One turn moves every row onto another: examples first, then more rows asked:
ter: +0.56 -0.96 -0.44 +1.70 +0.90 +2.32 -0.13 -0.42 -0.62 -0.81 -0.34 -1.13 -0.86 -0.04 +0.49 -3.46 -1.40 +0.60 -0.88 -2.21 +1.21 -0.78 -1.94 +0.41 -0.73 +0.10 -1.68 -0.18 +0.18 -0.27
beg: +0.45 +1.15 -0.84 -0.03 +0.45 +2.09 +1.53 +0.66 +0.88 -0.57 -0.48 +0.73 -0.74 +0.29 -0.23 -0.21 +0.80 +1.53 -0.35 -0.63 -1.10 -1.75 -2.71 +1.20 -0.10 -0.57 -0.91 +0.07 -0.39 -0.56
tonaf: -0.01 +0.08 -1.74 +0.71 +0.55 +2.22 +1.50 +0.76 +0.21 -1.35 -0.12 -0.06 -1.42 +0.44 +0.30 +0.98 -0.97 +0.43 +0.25 -0.65 -0.76 -1.14 -3.19 +0.83 +0.18 -0.37 -0.19 +0.60 -0.31 +0.23
pera: -1.85 +0.53 +1.21 +0.41 +0.29 +2.42 +0.43 +1.58 +0.17 -1.60 -1.14 +0.03 -1.46 +0.79 -0.01 -0.27 -0.55 +0.52 -0.90 -1.23 +1.27 -1.03 +2.09 +0.75 +0.11 -0.79 -1.29 +0.39 +2.51 +0.19
teduf: -0.96 +0.69 -0.34 -0.17 +2.56 +2.02 +0.06 +0.03 +0.72 -0.86 -0.60 -0.25 +0.19 +0.73 -0.43 -1.59 +0.19 +0.96 -0.27 +0.11 +3.09 -0.98 +1.36 +0.68 +0.93 -1.09 -0.60 -0.36 +1.65 -0.79
rad: +0.16 +0.36 -2.83 +0.45 -1.33 +1.83 +0.85 -0.63 -0.86 +0.04 -1.21 -0.23 -1.25 +0.78 -0.90 -1.21 +0.95 +0.41 +0.39 -0.69 -0.04 -1.21 -0.84 +0.26 +0.66 -0.75 +0.24 +0.08 +0.88 +0.57
Ker: -0.60 -0.10 -1.84 +1.06 +0.13 +1.82 -1.22 +0.48 -0.34 -1.04 -0.22 -0.51 -1.17 +0.28 -0.23 +1.76 -1.02 +0.70 -0.70 -0.67 -0.50 -1.15 +0.87 +0.65 -0.16 -0.28 -1.13 +0.39 -0.30 +0.13
Faral: +0.50 -0.04 -2.29 +0.56 +0.65 +1.23 +0.05 +0.02 -0.38 -0.57 -0.65 -1.14 -0.92 +0.36 -0.55 -1.96 -0.38 +0.91 +0.46 -1.11 -0.15 +1.30 -2.52 +1.52 -0.15 -0.55 -2.81 +0.85 +1.82 +0.73
logol: -0.17 +1.45 -1.42 +0.82 +0.63 +3.10 +1.74 +0.16 +0.36 -0.93 +0.98 +0.72 -1.25 +0.00 -0.29 -0.27 -0.66 +1.20 +0.21 -1.82 -0.06 -1.76 -2.27 +1.96 -0.62 -0.55 -0.24 +0.04 -0.46 +0.76
guzu: -0.77 -0.33 -1.09 +0.19 +1.80 +1.29 +0.21 +0.44 -0.01 -1.70 -1.30 -1.23 +0.06 +0.49 -0.23 -0.47 +0.88 -0.65 -0.12 +0.23 +2.51 -0.14 +0.85 +0.35 +1.20 -0.97 -0.47 +0.18 +2.25 -0.39
Kubaf: +2.15 -0.64 -1.08 +0.99 +0.27 +2.14 +0.36 -0.76 -0.23 -1.55 -1.16 -0.64 -1.76 +0.80 +0.70 -2.50 -1.67 +1.28 -1.08 -1.69 +0.90 -0.96 -1.74 -0.09 +0.87 +0.27 -1.74 +0.31 +1.72 +0.32
kitub: -0.96 -0.25 -3.34 +0.40 +1.05 +1.65 -0.34 -0.12 -0.37 +0.01 -0.03 -0.12 -1.15 +0.94 -0.07 -1.94 -0.91 +1.35 +0.01 -0.66 -1.12 -0.84 -0.55 +0.73 -0.76 -0.61 +0.61 +0.67 +0.01 +0.02
vegel: +0.59 -0.71 +2.19 +0.41 +1.13 +1.78 +0.09 +0.65 -1.35 -1.28 -0.19 +0.72 -2.68 +1.23 +0.20 -0.75 -1.00 +1.31 -0.37 -1.17 +0.33 +0.12 +0.88 +1.62 +0.30 -0.08 +0.70 +0.45 +0.07 +1.41
sebo: +0.78 -0.98 +2.35 +0.49 +0.78 +1.12 +0.82 +0.57 -1.79 -1.15 -0.71 -0.04 -2.21 +0.66 +0.10 -0.38 +0.21 +0.52 -0.94 -0.86 -0.06 +0.37 +0.53 +1.52 +0.19 -0.31 +0.69 +0.96 +0.46 +0.70
Kes: -0.23 -0.01 +2.47 +0.11 +0.27 +0.60 -1.05 +0.41 +0.75 -0.62 +0.00 -0.59 -1.30 +0.95 -0.54 -0.56 -0.69 +0.42 -1.66 -1.04 +1.02 -0.10 -1.33 +1.60 -0.09 -0.34 -0.27 +0.31 +3.52 +0.01
zege: -0.67 +0.94 +1.41 +0.06 +1.15 +2.53 +1.34 +1.85 -0.04 -1.98 -0.24 +0.35 -1.49 +0.86 -0.78 -0.59 -0.94 -0.13 -0.33 +0.15 +1.92 +0.12 +0.77 +1.15 +1.22 -1.25 -0.36 +1.29 +3.06 +0.47
tev: +1.76 +1.79 -0.66 +0.13 -0.29 +2.03 +0.78 -0.03 -0.32 -0.71 -0.09 +0.37 -0.83 +0.12 -1.85 +0.97 +0.75 +0.73 -0.65 +0.69 +0.59 -0.94 -0.10 +1.11 +1.60 -1.05 -0.83 +0.78 +0.99 +0.04
Vezo: +0.36 +0.46 -1.93 +0.46 +1.15 +2.12 +0.43 -0.96 +0.18 +0.09 -0.14 -0.56 -1.58 +0.99 -0.26 -1.89 -2.61 +2.54 +0.31 -1.04 +0.93 +0.14 -2.03 +1.16 +0.27 -0.48 -2.71 +0.64 +1.63 +0.38
bedeg: -2.15 +0.07 +1.69 +0.23 +2.05 +2.06 -0.02 +2.63 +0.10 -1.42 -0.31 -0.11 -0.70 +0.58 -0.28 -1.16 -0.69 -0.12 -0.58 +0.04 +0.92 +0.22 +0.77 +1.01 -0.27 -1.15 -0.68 +0.92 +1.65 -0.53
baden: -0.53 +0.19 +2.52 +0.33 +0.21 +1.14 -1.36 +0.46 +0.89 -0.64 +0.61 -0.03 -1.51 +1.08 -0.83 -1.05 -1.14 +0.50 -0.99 -1.53 +1.76 -0.22 -1.07 +2.04 -0.32 -0.20 -0.33 -0.18 +2.96 +0.53
siga: -0.18 +0.31 -0.87 +0.97 -0.02 +1.91 +0.87 -0.93 -0.44 +0.93 -0.82 -1.32 -0.69 +0.10 -0.84 -2.02 -0.58 +1.32 +0.30 -1.16 +1.43 -0.01 -2.48 +0.95 -0.17 -0.73 -3.15 -0.02 +0.97 -0.45
rufi: -0.24 +1.30 -0.43 +0.72 +2.15 +2.62 -0.51 +0.71 -0.37 -0.18 +1.94 +0.26 -0.21 -0.26 -1.64 -0.42 -1.15 +0.66 -0.14 +0.51 +0.76 -0.29 -0.47 +1.81 -0.19 -1.20 -0.12 +0.62 -1.03 -0.22
rufeg: +0.14 +0.55 -1.90 +0.18 +0.65 +2.17 +1.40 -0.63 -0.39 +0.75 +0.38 +0.52 -1.12 +1.03 -1.43 -2.38 -0.75 +1.10 +0.68 +0.68 +1.07 -0.98 -1.63 +0.76 +0.63 -1.12 +0.88 +0.67 -0.11 -0.72
Nuzo: -1.09 +0.01 -1.88 +0.27 +2.60 +1.87 -0.36 +0.31 +0.39 -2.20 -0.11 -0.45 -0.49 +0.82 +0.01 -0.99 -0.64 +0.29 +0.10 -0.73 +2.56 -0.29 +1.81 +1.21 +0.56 -0.73 -0.22 +0.23 +2.14 +0.55
beme: -0.49 -0.71 +1.95 +0.51 +0.14 +0.59 -0.96 +0.44 +0.71 -1.13 +0.48 -0.41 -1.90 +1.20 -0.51 -0.28 -1.62 +0.10 -1.16 -1.38 +1.58 +0.00 -1.07 +1.99 -0.33 +0.00 -0.24 +0.57 +3.18 +0.13
Fos: +2.38 -0.15 -0.47 +0.79 +1.29 +1.95 +0.38 +0.01 -0.39 -1.46 -0.20 -0.36 -0.76 +0.15 -0.31 -4.05 -0.29 +0.50 -0.73 -1.09 +0.80 +0.18 -2.66 +0.96 +0.36 -0.25 -1.38 +0.54 +1.25 +0.14
nukos: +0.47 -0.06 +3.18 +0.33 +1.15 +1.98 +0.51 +0.28 -1.61 -0.22 -0.56 +0.16 -1.95 +0.66 +0.06 -0.92 -0.22 +1.40 -0.98 -0.85 +0.43 -0.28 +0.44 +1.09 +0.39 -0.57 +0.76 +0.12 +0.11 +0.81

tev goes to -> Ker
siga goes to -> Faral
Kubaf goes to -> ter
Now find these:
kitub goes to -> rufeg
Kes goes to -> beme
tonaf goes to -> logol
guzu goes to -> Nuzo
nukos goes to -> sebo
pera goes to -> bedeg

